In the rows, 128 means zero.
The rows of T fall into several groups, and each row is roughly a mix of its group's hidden directions.
T:
[[ 99 129 118 115  78  98  91  88  96 164 120 107  82]
 [ 84 111 126 149 113 101 137 111 143 127  98 211 147]
 [160 110 154 132 101  97 124  89  71 120 148  86  87]
 [148 119 146 107 133 135 114 165  76 142 154  52 140]
 [147 133 166 138 166 157 121 204 129 130 133 123 176]
 [136 102  55  85 116 149 119 108 135 139  72 124 121]
 [169 127 141 123 132 141 105 118 111 135 138  35 103]
 [128 170 132 167  90 106 123 119 101 130 157  69  85]
 [128 119 129 101 187 143 151 182 137 118  91 121 182]
 [ 97 106 122 126 129 106 143 137 139 112  98 154 218]
 [150 113 124 165 119 100 148  76 100  92 138  98  70]
 [ 84 155 166 154  69 164 143 138 136 120 156  91 139]
 [ 97 150  82 115 108  87 175 156 141 110 132 172 163]
 [178 181 125 129 139 143 126 166 157 107 135  66 130]
 [139  79 132 137 193 162  79 104 128 158 128 131 107]
 [150  91 154 153 176 118 162 182 100 120  99 102 149]
 [133 128 155 161 152 131 147 170 174 158 110  87 181]
 [156  69 187 140 125 128 121 118  77 155 124  97 121]
 [119  94 106 113 135 122 119 180 109 124  80 166 186]
 [139 114 136  83 154 158 112 162  77 126  86  78 119]
 [102 150 106 179 152 142 162 167 147 106 165 109 174]
 [159 182 158 144 112 119 121 120 120 110 155  66  85]
 [127 136 127 133  87 107 181  76  78  97 145 100 120]
 [132 127 134  88 145 140  90 186 134 180 112 174 148]
 [110 151 118 151 117 120 141  46 172 112 165 143 120]
 [ 63 157 118 122  98 127  81  90 153 119 110 166 116]
 [100 105 103 164 137 120 129 114 130 131  93 212 148]
 [ 72 138 120 160 133 119 104 141 131 127 100 158 202]
 [ 99 116 132 198 145 152 159 137 169  96 128 134 169]
 [ 91  81  97 130 157 129 136 150 103 144 117 160 194]
 [ 70 112  88 114 148 161 106 119 158 145 111 177 160]
 [ 91 121 114 135 107 140  98  62 158 121 132 190 122]
 [172 125 125  79  99 100 141 140 137 125  93 180 174]
 [109 108 141  73 173 143  98 168 153 174 115 156 124]
 [136 144 152  85 111 177  73 104 145 139  87  99 107]
 [107 125 207 114 131 103 150 137 144 141 105 181 153]
 [113 112 165 111 140 127 135 198  93 143  89 104 167]
 [136 185 137 128  87  97 134  96 143  85 181 112 117]
 [113 148 107  65 103 136  85  91 159 157 114 144  94]
 [190  96 129  92 172 140 105 135 109 133  83 144 156]
 [118  69 102 114 186 155 120 116 155 141  90 144 160]
 [178 173 138 106 121 143 115 166 120 138 150  74  85]
 [118 106  87 111 141 120 154 120 111  91 130 173 200]
 [184 142 147 132 132 141 125 149 115 143 151  65  72]
 [142 150 129 164 113 134 112  81 150 128 167 101  57]
 [188 132  73 119 144 107  99  90 137 145 116 121  82]
 [ 94 104  89 136 137 107 146 165 170 167  90 158 162]
 [134 142 104  53 133 103  84 122 169 143 113 159 140]
 [141 150 136 128  97 121  93 151 101 187 162  85  87]
 [167 184 139 118  95 117 144 127 105 123 170 102  73]
 [201 148 154 141 166 110 119 120 121 104 150 139  76]
 [135  67 155 160 140 107 157 153  78 168 123 153 138]
 [151 149  78 107  79 123  91  89 110 136 160 114  88]
 [ 97 120 137 112 138 142 112 132 189 148  91 194 151]
 [146  98 143 151 161 158 122 136 140 188 139  62 123]
 [164 140  88 118  78 120  94  72 126 149 128 119  84]
 [147 102 110  83 159 183  84 136 122 133  82  98 127]
 [ 95 144  84 174 159 168 130 123 126  96 174  95 135]
 [136 156 125 137  76  64 155 133  83 122 125  89 114]
 [154 132 135  75  84  62 152 133 122 141  99 129  98]
 [150  94 122 101 138 118 147 166  44 108 116 147 139]
 [125 121  47 145 111 103 150 113 147 143 114 137  75]
 [116 131 142 143 199 134 170 182 121 113 125  90 146]
 [148  81 168 123 138 116 168 176 100 133 133 155 178]
 [105 114  96 103 145  97 125  96 122 101 105 208 136]
 [ 74 102  94 142 154 108 170 115 151 113 104 156 176]
 [105 122  82 154 102 124 137  62 123  85 126 169 145]
 [110 142 158 136 131 113 167 203 144 135 112 166 167]
 [105 152 150 200 125 158 120 112 158 109 176 119 102]
 [136 171 106  91  76 107 122  80 133 132 152 145  80]
 [152 122 168 141 160 140 176 198 133 163 114 121 117]
 [177 161 148 132 122 144 117 146 129 128 145  72  63]
 [135 155 138 173 130  83 175 113 135  76 160 131  93]
 [180 129  94  87  84 121  90  96 108 135 123 116  86]
 [152 144 117  99 153 162 105 199 146 163 112  91 123]
 [149 118 139  94 119 102 153 128  82  86 145  78 179]
 [ 95 137  89 158 180 170 106  88 113 123 127 119 172]
 [130 112  57 103 128 160  95  84 131 126 104 116  87]
 [159 144 114  83  78  93 126 167 132 172 120 159 154]
 [ 74 162 156 184 129 142 130 114 129  89 173 126 107]
 [ 99 142 172 147 138 157 171 170 168 125 112 122 179]
 [ 78 113 124 140 127  92 160 127 152 138 119 189 179]
 [ 85 103  56 119 128 123 119  80 151 132 106 164 126]
 [ 89 190 121 103 110 125 134 119 167  79 118 172 132]
 [134  83 130  98 149 106 158 182 111 153 110 153 181]
 [ 83 122 117 123 114  97 129 112 152 133 134 193 191]
 [113 117 102 172 126 110 160  65 108  85 147 117  92]
 [103 104 113 129 160 142 154 157 146 135  82 192 168]
 [116 186 128  70  72 121 129 106 159 146 140 111 120]
 [140 155 167 127  64  95 135 113 118 133 154 111  69]
 [104  93  79 153 168 171 106 123 165 118  99 161 141]
 [ 83 132  60 158 133 123 154 126 161 114 145 147 174]
 [ 71 144 119 166  95 156 101  70 111 101 143 135 126]
 [167 132 132 126 136 149  90 167  92 144 129  56 104]
 [ 94 130 129 133 120 101 150 157 125 106  99 200 179]
 [119 170  85 138  73  86 145  97 134 107 153 154 101]
 [130 115 140  85  99  66 134 127 106 147 132 188  96]
 [163 140 147 141 142 155 136 165 154 172 144 111  57]
 [132 187 126  73 103 136 115 134 179 112 121 164 103]
 [111 121 116 118 110 102 150 160 102 112 138 218 144]
 [106 134 108 172 185 136 152 149 160 106 139 188 125]
 [139 139 175 106  95  92 185 184 122 118 137 139 144]
 [102  72 119 126 119  75 152 129  71 147 110 143 158]
 [184 139 155 107 190 157 115 165 160 128 114 108 118]
 [119  92 144 132 101  98 125 144  58 153 162 168 106]
 [126 124 142 177 142 134 138  93  96 103 154  93  60]
 [134 106 210 166 141 111 165 162 128 131 106 132 138]
 [100 133  82 159 149 133 122 103 154 109 118 173 193]
 [ 90 137 117  84 119 136 100 175  99 155 119 169 176]
 [107 157 160 151 162 111 175 171 136 116 154  76 148]
 [175 117 125  90 144 140 100 155 146 179 159 178 109]
 [138 164 154 150 174 165 138 132 182  81 129  99 112]
 [ 74  89 113 157 138 139  97  72 137 166 115 155 139]
 [165 157  88 129  77 112 106  76 124 133 129 108  84]
 [ 79 146  93  91 120 146  98 110 161 102  93 177 132]
 [139 106  98 119 138 155  58 115 101 136  95  74 125]
 [164 175 125  85  82 109 121 118 119 144 148  99  75]
 [121 127 153 153 119  82 150 119 131 133 187 156  65]
 [166 182 128  94 116 135 119 183 120  99 151  88 107]
 [ 62 103 127 158 170 130 147 127 119  96 134 169 167]
 [146 114 168 106 141 134 135 188  75 144 113  77 123]
 [ 97  97  84 115 131 148 116 112 170 146  76 179 141]
 [ 84  82 133 137 159 151 131 153 143 186 109 143 171]
 [118  79 157 167 129  52 136 132 105 148 128 149 142]
 [153 149 117 109  84 124  82  91 128 162 141 120  65]
 [130 128  66  92  83  96 144  79  96 130 125 130 108]
 [ 90 132  93 130 131 154  80  61 120 127 124 154  90]
 [160 156 164 104  91 113 153 174 142 149 126  70 109]
 [157 110 147 101 102 107 104 138 100 178 166 177  95]
 [115  83 135 112 103  93 162 162  98 159 146 177 163]
 [161 116 135 119 133 114 158 186  55 117 141 155 122]
 [ 93 152 108 155 114 128 123  96 188 136 150 191 115]
 [175 145 109 101  78 113  96 104 118 166 121  99  83]
 [100 105 107  93 113 123  98  94 147 149 100 199 149]
 [137 163 132  98 149 156  80 122 177 142 144 151  71]
 [123 115 102 121 156 127 186 114 119  92 122 196 162]]

Here is one row of each group, with its name. Which group are the others in?
[172 176 124 106 101 102 130 128 116  58 135  94 128]  <41>
[138 142 115  81  75 119 128 166  93 147  95 124 180]  <12>
[133 120  81  90  94 143  78  87 161 137 107 166 130]  <89>

[128  93 170  93 173 138 123 189 133 171 129 144 139]  <12>
[ 93  90  95 144 170 148 131 157 153 133  95 149 184]  <89>
[150 112 175 159 150 144 147 198 106 146 115  91 135]  <89>
[105 135  92 138 178 157 129 126 118 107 115 125 208]  <41>
[178 160 150 150  79  97 139 118  83 103 163 136 107]  <12>
[156 127 136 200 131 162 137 149  98 120 157 109  79]  <89>
[110 135 114  66 137 150  91 149 156 167  78 103 132]  <12>
[161 103 103  97 150 147  65 126 117 189 124 139 113]  <12>
[138 133 149 146  81 135 104 120 112 176 167  79  82]  <12>
[147 153 152 166 102 152  99  92 120  94 185  97 103]  <89>
[117  95 142 138 134 111 167 186 136 154 115 180 173]  <41>
